In the data rows, the value 500 means zero.
Some points:
[440, 320, 806, 287, 436, 999, 448, 999, 499, 503, 405, 571, 507, 492, 642,
 461, 494, 516, 505, 411, 273, 476, 93, 0, 691, 610, 435, 518, 470, 469,
 505, 456]
[448, 516, 531, 478, 435, 159, 446, 442, 470, 497, 661, 999, 515, 409, 524,
 464, 745, 515, 505, 614, 0, 469, 488, 271, 871, 279, 677, 524, 472, 585,
 506, 457]
[485, 504, 449, 472, 440, 14, 447, 449, 495, 493, 610, 995, 510, 366, 363,
 456, 714, 513, 513, 566, 0, 474, 351, 0, 925, 345, 785, 525, 468, 555,
 503, 450]
[891, 531, 452, 657, 434, 472, 676, 415, 501, 447, 504, 556, 267, 682, 0,
 460, 661, 514, 506, 481, 514, 628, 493, 561, 502, 394, 881, 526, 471, 544,
 505, 462]
[436, 509, 186, 515, 441, 366, 447, 448, 553, 503, 529, 838, 513, 469, 449,
 457, 690, 524, 509, 357, 357, 471, 507, 92, 568, 359, 521, 522, 471, 648,
 507, 455]
[440, 476, 354, 477, 434, 619, 447, 852, 494, 501, 208, 515, 508, 475, 696,
 459, 535, 516, 504, 214, 553, 471, 292, 0, 611, 726, 444, 526, 465, 724,
 500, 451]
[873, 622, 480, 681, 439, 469, 695, 410, 499, 419, 502, 485, 255, 731, 421,
 453, 637, 514, 509, 484, 513, 702, 490, 560, 506, 492, 927, 546, 479, 510,
 507, 461]
[898, 628, 485, 665, 437, 474, 761, 420, 503, 407, 491, 502, 270, 695, 316,
 451, 648, 515, 506, 480, 517, 684, 492, 561, 510, 473, 909, 522, 465, 515,
 504, 460]
[798, 676, 479, 548, 434, 473, 999, 451, 497, 449, 452, 441, 353, 579, 450,
 462, 646, 514, 511, 479, 512, 661, 497, 560, 507, 480, 823, 542, 473, 516,
 502, 459]
[440, 514, 428, 470, 439, 476, 453, 484, 428, 501, 230, 416, 510, 466, 561,
 332, 526, 508, 507, 304, 517, 470, 543, 558, 305, 673, 442, 520, 471, 773,
 502, 457]
[662, 550, 274, 591, 436, 475, 453, 433, 495, 302, 477, 719, 512, 504, 326,
 415, 677, 513, 510, 447, 509, 468, 500, 558, 484, 463, 643, 517, 471, 508,
 505, 462]
[678, 707, 481, 532, 434, 471, 999, 446, 508, 458, 434, 451, 475, 457, 683,
 261, 664, 512, 509, 478, 513, 609, 492, 557, 494, 501, 701, 519, 471, 511,
 499, 376]
[579, 546, 410, 517, 435, 467, 450, 501, 502, 400, 477, 580, 514, 559, 358,
 428, 582, 518, 510, 442, 512, 487, 489, 559, 438, 433, 475, 525, 470, 513,
 497, 451]
[461, 515, 396, 488, 441, 474, 446, 518, 517, 465, 475, 647, 507, 479, 515,
 504, 554, 515, 504, 373, 518, 476, 564, 560, 264, 420, 425, 522, 470, 577,
 510, 492]
[445, 519, 244, 673, 437, 468, 448, 643, 485, 459, 472, 750, 510, 472, 521,
 536, 580, 515, 507, 334, 509, 475, 678, 558, 415, 464, 417, 522, 475, 571,
 502, 476]
[555, 597, 477, 522, 430, 467, 899, 472, 497, 502, 275, 476, 505, 433, 697,
 457, 673, 518, 503, 481, 510, 661, 496, 561, 438, 703, 432, 564, 471, 600,
 502, 458]
[432, 515, 565, 306, 433, 457, 448, 573, 773, 505, 437, 686, 508, 462, 521,
 999, 293, 658, 509, 202, 709, 470, 855, 331, 294, 500, 450, 522, 471, 510,
 507, 714]
[431, 521, 568, 295, 443, 473, 450, 563, 714, 501, 440, 697, 512, 475, 522,
 999, 295, 684, 507, 231, 619, 474, 930, 431, 205, 497, 448, 525, 475, 510,
 507, 785]
[555, 336, 426, 559, 433, 468, 451, 999, 504, 948, 502, 484, 510, 999, 519,
 461, 450, 506, 0, 479, 515, 863, 491, 558, 506, 498, 342, 421, 999, 509,
 181, 437]
[812, 689, 480, 517, 438, 471, 831, 448, 499, 504, 522, 572, 429, 658, 259,
 457, 603, 521, 508, 499, 516, 518, 480, 562, 410, 284, 471, 527, 468, 507,
 507, 452]
[539, 536, 436, 692, 439, 471, 448, 589, 502, 499, 497, 620, 515, 530, 491,
 456, 708, 515, 511, 453, 513, 423, 498, 554, 507, 379, 367, 519, 471, 528,
 499, 458]
[692, 547, 486, 564, 441, 468, 461, 439, 505, 503, 703, 580, 347, 595, 133,
 457, 634, 511, 503, 577, 514, 474, 460, 560, 503, 149, 581, 525, 465, 688,
 502, 451]
[432, 274, 495, 470, 436, 468, 441, 999, 508, 765, 499, 465, 517, 695, 524,
 561, 444, 512, 511, 487, 512, 418, 492, 560, 502, 504, 383, 332, 902, 514,
 598, 371]
[432, 585, 429, 759, 437, 470, 447, 472, 506, 687, 535, 452, 512, 547, 524,
 457, 510, 513, 506, 483, 516, 496, 496, 559, 502, 501, 445, 387, 312, 513,
 382, 588]
[436, 95, 615, 411, 440, 466, 455, 488, 502, 478, 517, 426, 426, 439, 528,
 460, 411, 515, 513, 482, 513, 311, 492, 562, 499, 535, 481, 431, 698, 509,
 518, 455]
[432, 570, 423, 732, 541, 472, 444, 453, 305, 704, 524, 446, 511, 471, 523,
 452, 492, 514, 504, 488, 512, 481, 482, 554, 505, 494, 451, 408, 218, 508,
 456, 739]
[436, 55, 533, 470, 439, 467, 450, 360, 502, 478, 560, 418, 328, 433, 461,
 461, 443, 520, 511, 482, 508, 226, 487, 565, 507, 537, 581, 713, 547, 311,
 507, 461]
[433, 387, 411, 467, 547, 469, 445, 444, 509, 501, 834, 449, 329, 473, 525,
 458, 668, 516, 510, 550, 513, 237, 487, 559, 511, 320, 497, 592, 469, 187,
 504, 459]
[437, 512, 489, 476, 685, 467, 449, 445, 462, 505, 442, 436, 513, 467, 522,
 694, 434, 201, 505, 448, 514, 460, 494, 561, 487, 513, 451, 352, 472, 514,
 510, 452]
[436, 514, 499, 471, 609, 467, 451, 446, 489, 506, 458, 439, 512, 477, 526,
 744, 433, 172, 510, 455, 515, 426, 492, 565, 490, 516, 446, 331, 469, 508,
 512, 459]
[436, 513, 501, 472, 598, 473, 445, 444, 480, 495, 479, 437, 507, 470, 525,
 801, 438, 240, 507, 477, 512, 420, 493, 561, 477, 498, 453, 170, 474, 510,
 509, 522]
[437, 513, 472, 474, 999, 467, 452, 449, 2, 507, 491, 442, 509, 473, 522,
 462, 478, 464, 510, 475, 509, 464, 490, 566, 500, 500, 451, 157, 394, 511,
 668, 812]
[560, 607, 481, 481, 441, 469, 565, 650, 509, 516, 334, 418, 606, 622, 526,
 459, 491, 515, 506, 481, 512, 967, 493, 557, 504, 739, 347, 695, 707, 503,
 504, 452]
[436, 428, 418, 472, 326, 467, 448, 327, 502, 509, 473, 445, 670, 468, 523,
 461, 482, 515, 515, 481, 515, 441, 490, 563, 507, 516, 455, 593, 668, 351,
 423, 456]
[444, 601, 481, 475, 433, 466, 450, 471, 505, 499, 318, 379, 542, 383, 660,
 460, 455, 594, 512, 472, 509, 479, 493, 559, 460, 667, 409, 596, 477, 518,
 505, 458]
[434, 630, 488, 472, 436, 470, 445, 503, 499, 498, 312, 363, 589, 334, 770,
 458, 476, 555, 509, 479, 519, 564, 495, 563, 501, 673, 383, 585, 471, 508,
 500, 455]
[667, 528, 342, 726, 437, 466, 446, 300, 500, 731, 495, 410, 216, 879, 526,
 460, 454, 513, 108, 480, 515, 680, 489, 559, 500, 501, 556, 530, 688, 511,
 0, 442]
[436, 618, 595, 335, 437, 471, 446, 599, 505, 573, 427, 378, 611, 250, 658,
 459, 456, 547, 506, 481, 513, 604, 492, 556, 517, 553, 406, 533, 527, 515,
 697, 390]
[491, 538, 437, 471, 433, 467, 492, 406, 498, 533, 495, 409, 513, 511, 520,
 459, 396, 438, 510, 475, 514, 419, 490, 564, 503, 493, 468, 525, 476, 516,
 72, 489]
[433, 461, 658, 472, 826, 871, 452, 340, 504, 499, 625, 394, 600, 472, 517,
 454, 466, 518, 508, 604, 667, 473, 507, 557, 501, 478, 452, 536, 488, 72,
 503, 455]
[432, 489, 673, 473, 967, 999, 452, 325, 502, 508, 657, 411, 586, 472, 523,
 457, 428, 519, 505, 651, 999, 473, 559, 560, 504, 452, 450, 524, 470, 0,
 496, 456]
[434, 519, 439, 472, 430, 466, 453, 448, 551, 506, 518, 418, 509, 470, 516,
 455, 296, 689, 505, 582, 512, 467, 798, 560, 409, 501, 451, 514, 475, 519,
 501, 591]
[432, 465, 643, 473, 752, 473, 444, 361, 499, 429, 677, 396, 490, 470, 522,
 459, 427, 516, 513, 754, 509, 470, 347, 559, 504, 495, 452, 524, 435, 510,
 557, 462]
[441, 440, 688, 467, 686, 467, 453, 345, 504, 416, 671, 424, 514, 466, 524,
 452, 432, 516, 509, 693, 515, 449, 449, 555, 501, 495, 452, 544, 462, 512,
 602, 455]
[433, 522, 455, 451, 438, 471, 449, 442, 688, 457, 529, 479, 513, 471, 519,
 474, 333, 631, 658, 679, 521, 470, 577, 565, 538, 503, 449, 521, 473, 511,
 503, 713]
[431, 512, 463, 457, 438, 472, 448, 447, 715, 465, 530, 481, 510, 468, 525,
 491, 329, 631, 563, 686, 510, 472, 591, 559, 595, 495, 450, 526, 468, 511,
 507, 690]
[435, 382, 582, 477, 679, 470, 448, 429, 505, 412, 592, 439, 414, 473, 527,
 456, 465, 515, 509, 549, 515, 394, 483, 552, 507, 520, 454, 717, 413, 513,
 520, 454]
These points spread out most along one direction. How many in every 100 of the points above lie lower along it than each point below? Answers are rounded to whole numbers. More than half of the points above lie lower than the first one.
[431, 530, 482, 469, 439, 470, 446, 448, 653, 371, 510, 404, 510, 388, 522,
 459, 359, 598, 999, 658, 514, 478, 410, 563, 573, 498, 454, 522, 467, 514,
 586, 601] 62
[432, 570, 692, 476, 444, 470, 449, 491, 493, 502, 434, 401, 515, 382, 524,
 460, 401, 538, 511, 544, 512, 472, 459, 558, 490, 564, 452, 513, 471, 521,
 508, 455] 64
[438, 595, 719, 404, 441, 474, 453, 524, 470, 497, 432, 398, 511, 315, 524,
 457, 441, 514, 506, 526, 515, 474, 492, 649, 522, 558, 446, 524, 473, 511,
 501, 463] 70
[437, 528, 520, 469, 708, 473, 446, 444, 437, 501, 630, 430, 526, 473, 522,
 455, 410, 412, 515, 645, 512, 467, 505, 562, 503, 427, 451, 520, 473, 515,
 510, 464] 62
[433, 216, 686, 482, 443, 999, 451, 399, 504, 196, 688, 552, 437, 495, 334,
 457, 550, 518, 508, 612, 169, 472, 250, 197, 503, 433, 670, 522, 534, 385,
 509, 456] 32
[438, 516, 474, 473, 603, 467, 446, 443, 249, 496, 561, 449, 510, 475, 525,
 459, 449, 459, 505, 590, 513, 469, 578, 559, 353, 496, 449, 504, 469, 505,
 507, 678] 64
[433, 520, 489, 475, 440, 467, 450, 450, 441, 473, 525, 473, 507, 466, 524,
 586, 441, 573, 502, 572, 516, 472, 555, 560, 445, 497, 450, 522, 473, 512,
 538, 750] 62
[436, 512, 680, 469, 441, 471, 454, 440, 543, 502, 465, 430, 510, 475, 522,
 461, 415, 516, 510, 542, 510, 469, 424, 560, 558, 576, 450, 465, 472, 517,
 507, 456] 55
[436, 513, 619, 472, 435, 468, 448, 445, 507, 504, 453, 437, 607, 473, 519,
 455, 440, 445, 507, 514, 509, 473, 494, 557, 535, 613, 458, 466, 475, 516,
 510, 458] 60
[435, 518, 431, 473, 560, 473, 449, 448, 506, 506, 573, 413, 510, 468, 526,
 462, 477, 484, 509, 581, 511, 472, 515, 563, 526, 488, 453, 509, 472, 514,
 501, 490] 51
[438, 419, 562, 476, 445, 469, 451, 510, 503, 504, 471, 437, 886, 475, 522,
 461, 485, 199, 514, 475, 517, 564, 492, 561, 500, 631, 449, 312, 507, 511,
 885, 455] 79
[437, 433, 543, 480, 497, 470, 452, 466, 504, 503, 465, 436, 874, 468, 524,
 455, 481, 233, 511, 482, 519, 552, 489, 561, 506, 598, 450, 303, 459, 511,
 889, 458] 77
